In the data rows, 128 means zero.
What is the hidden score of each row? Scores go from 0 to 15, and 7 is about the middle.
[129 101 124 108  96 167 159 146 116 139 154  99] -> 3
[ 96 136 145  87 117 167 153 132 123 112 161 111] -> 7
[ 96 115 145 108 103 139 127 160 151 167 134  99] -> 1
[136 158 131 151 145 118 101  90 102 126 113 161] -> 11
[156 101 109 151  96 118 146 132 137  92 127 161] -> 4
[116 158 152 101 166  97  94 146 137 133 127 116] -> 3
[156  87 109 144 124 132 166 118 102  98 154 139] -> 8
[156 151 131 144 138 104 114  90  95 126 120 161] -> 7
[ 96 136 117 101 166 160 133 153 109 126 148  99] -> 11
[103 136 159 115 145  97 114 132 166 153 127  99] -> 4
[ 90 136 159 122 117 146 107 132 151 167 113 105] -> 7
[162 101 117 122 152  97 133 139 109  92 148 155] -> 3
[129 122 138 144 117 111 166  90 102  98 161 150] -> 8
[162 101 131 151 124  89 159  97 116 112 148 139] -> 4
[129 101 109 158  88  97 153 139 166 119 127 144] -> 4
[162  94 131 137 110 118 159 125  88 105 154 144] -> 1
[156 136 152 165 131 118 101 111 123 146 106  99] -> 5
[103 158 109 115 166 132 101 139 144 153  92 127] -> 13
[103  94 152 129 110 160 120 146 123 167 141  99] -> 4
[123 115 145 137 110 153 166 132 102  92 161 105] -> 5
[162 101 159 115 131  89 146 111 137 126 154 105] -> 0
[109 136 159 101 124 153 133 118 166 146  99  99] -> 9
[156 122 145 165 117 111 107  90 130 153  99 139] -> 6
[ 90 129 102  94 124 167 146 160 151 119 141 116] -> 10
[ 96 101 138 115 110 167 133 146 158 153 127  99] -> 8
[149 158  88 115  96 132 114 146 123 139 106 161] -> 3
[103 129 117  87 110 160 127 167 151 139 148 105] -> 4
[156 143 138 165 131 125 107 111 116 153  99  99] -> 6
[156 129 124 137 166 111  94 104 151 146  99 122] -> 11
[149 158  95 108 117 132  94 146 123 139 106 161] -> 4
[ 96 136 124 115 166 160 114 153 102 146 134  99] -> 11
[129 136 145 158 152 111  94 125 116 167 106 105] -> 7
[149 165 131 158 145 118  94 104 109 139  99 127] -> 9
[ 96 143  88 108 131 160 107 167 137 153 127 122] -> 10
[129 151 117 137 159 111 101 104 166 146  92 127] -> 14
[156 115 138 165 124 104 114  90 144 153  99 133] -> 8
[142 158 131 151 138 118 107  90  95 126 113 161] -> 10
[162 129  95 158 152  89 127 111 137 119 106 144] -> 10
[ 96 115 152 101 166 160 114 125 144 139 134  99] -> 13
[109 158 152 122 145  89 101 118 137 133 106 161] -> 6
[162 115 131 151 103  89 146 125 109  98 141 155] -> 0
[142 115 124 151 159 139 107 111 130 167  99  99] -> 13
[156 136 124 165 152  97 114  90 144 119 106 133] -> 11
[109 143 131  87  96 139 120 160 166 126 154 111] -> 0
[ 96  87 131 115 103 146 159 153 166 126 141 116] -> 6
[142 158 131 165 152 111 107  97 123 139  92 122] -> 12
[129  87 138 108 103 125 159 146 116  98 154 161] -> 1
[156 136 131 151 145 104 114  97  88 126 120 161] -> 7
[149 143 102 137  96 132 127 160 109  92 120 161] -> 2
[142 122 117 151 166 111 107 139 130 160  92 105] -> 9
[156 115 131 122 103  89 146 153 109  98 141 161] -> 0
[156 122 102 151  88 111 166 118 144  98 134 139] -> 5
[156 122 117 165 145  97 133  90 137 112 106 150] -> 12
[156 136 124 151 145  89 133 104 109  98 120 161] -> 7
[103 136 145  94 110 125 133 160 166 119 154  99] -> 0
[162 143 131 158 138 125 114 104 116 153  99  99] -> 8
[129 158 117  94 152 167  94 139 123 146 106 116] -> 10
[156 143 109 151 131 118 140  90 123  98 106 161] -> 12
[162 101 117 129 152  97 140 125 109  92 148 155] -> 5
[136 143 109 151 166 132 107 125 116 160  92 105] -> 13
[ 96 101 117 108 166 160 127 139 151 146 134  99] -> 15
[129  94 102 122 110 146 159 139 116  92 154 161] -> 7
[156 151 117 137  88 146 101 104 130 112 127 161] -> 6
[142  87 152 122 103 118 166 132 109  98 161 139] -> 0
[103 158 152 122 166 111 101 139 130 146 120  99] -> 7
[149 158 124 137 166  89 107 111 116  98 134 144] -> 7
[142 115 131 137  88 153 166 104 123  98 161 116] -> 6
[149 143 138 129 117 160  94 111 102 126  99 161] -> 8
[142 165 131 137 159 125 101 104 116 153 113  99] -> 10
[136  87 131 108 103 125 166 146 116  98 161 150] -> 0
[149 143 109 158 138 125 120  90 130 105  99 161] -> 14
[136  87 117 122 103 111 153 160 144  98 134 161] -> 1
[103 165 152 108 145 125 101 118 130 139 161  99] -> 6
[129 151 124 115 159 139 107 167 109 146  99  99] -> 6
[156 115 152 165 124 104 114  90 130 146  99 139] -> 6
[162 129  95 151 159  89 120 139 123 112 106 144] -> 7
[109 101 152 122  96 160 120 146 137 167 134  99] -> 2
[ 96 136 152 101 166 160 114 125 116 133 148  99] -> 11
[ 90 136 145 115 110 132 153 160  95 126 168 111] -> 1
[149 158 145 122 166 111 101  90 137 133 120 111] -> 9
[156 136  88 115 110 146 107 153 130 126  99 161] -> 5
[123 158 102 129 138 118  94 146 109 167  99 150] -> 7
[136 115 124 144 166 111  94 104 158 153  99 133] -> 13
[142 129 124  87 138 167 101 160 116 153 113 111] -> 4
[156 101 138 129  96 153 127 111 144 167 120  99] -> 4
[123 101 166 137 117  97 153 132 144 112 161  99] -> 0
[ 90 115 124  94 138 167 146 160 102 133 154 116] -> 8
[123 165 145 137 159 111  94 118 130 153 106 105] -> 8
[ 96 101 138 108 117 167 146 153 158 133 127  99] -> 8
[123 165 145 137 159 111  94 118 130 153 106 105] -> 8
[123  94  88 144 166 160 153 132 102 119 141 116] -> 15
[162  94 102 144 110 132 159  90 123 119 154 139] -> 9
[103 158 145 122 131 118 153 139 109  98 168  99] -> 4
[123 115 131 101 138  97 146 167 158  92 154 116] -> 0
[162 108  95 151 131 139 146  90 116 105 127 155] -> 14
[103 151 159  94  88 139 146 125 116 112 168 133] -> 1
[ 96 165 159 108 152 139 107 118 130 146 127  99] -> 9
[103 143 159 129 110  89 127 118 151  98 141 161] -> 3
[109 158 117  94 145 153  94 167 130 139 106 127] -> 7
[ 96 151 131 101 166 160 127 139 109 119 148  99] -> 12
[109 129 159 101 124  97 120 153 144 167 141  99] -> 0
[156  94 131 122 103 118 166 139  88 112 148 150] -> 0
[149  94 131 108  88 104 146 167 137 126 120 155] -> 0
[129 165 145 137 159 111 101 118 123 153 106  99] -> 8
[123 108 159 129  96 146 107 139 151 167 120  99] -> 1
[123 151  88 108 131 160 101 167 116 146 106 139] -> 8
[103 129 124 115 110  97 159 139 144  92 154 161] -> 4
[103 129 138  94 110 167 153 125 144  92 161 122] -> 8
[103 115 131  94 110 160 153 139 166 126 148  99] -> 7
[109 151  95 144 131 139  94 118 123 167 106 155] -> 14
[103 108 152 144  96 125 133 118 166 160 141  99] -> 5
[103 129 159 137 117 146 101 125 151 167 113  99] -> 7
[ 90 101 138 115 110 160 146 132 166 153 127 105] -> 10
[ 96 129 166 101 117 139 153 146 123 112 161  99] -> 2
[123 136 109 129 145  89 107 153 116 167  99 155] -> 4
[156 129 117 151 145  89 127  97 137 112 106 161] -> 10
[149 158 124 137 110 146 120 132  95  92 106 161] -> 6
[156 151  88 137 124 111 120 132 144 105  99 161] -> 8
[ 90 122 159 151  96 111 133 118 166 146 141 111] -> 5
[156 143 102 151 138 132 120  90 123 112  99 161] -> 14
[156 101 124 144 117 111 153 139  88  98 134 161] -> 2
[156 108 124 137 103  97 153 132 116  92 148 161] -> 0
[142 136 117 151 166 125 101 111 158 133  92 111] -> 14
[103 115 159 137 131 153 101 146 123 167 113  99] -> 6
[129 101 152 122 110  97 159 118 137  92 148 161] -> 2
[162  94 102 158 138 125 146  90 116 112 134 150] -> 13
[156 143 138 165 124 118 107  90 130 153  99 116] -> 8
[142 101 109 115 166 125  94 160 137 153  99 133] -> 7
[142  87 138 115 103 125 166 132 109  98 161 150] -> 1
[142 136 117 129 159 153 107 125 109 167  99  99] -> 11
[109 136 159 122 131 146 101 118 151 167 106  99] -> 8
[123 129 152 144 103 111 101 160 137 167 120  99] -> 0
[123  94  88 129 152 167 159 139 109 105 148 122] -> 15
[136 143 124 165 159 111 120  90  95 133 106 150] -> 14
[123  87  95 144 159 167 153 111 137 105 134 122] -> 15
[103 108 145 129 117 125 159 153 137  92 168 105] -> 3
[ 90 151 109  94 124 167 133 160 116 139 148 111] -> 8
[162 108  95 144  88 104 133 160 116 153 127 139] -> 0
[136 158 131 151 166 125 114  90 102 119  99 144] -> 15
[142  94 102 129 110 139 159 125 116  92 154 161] -> 8
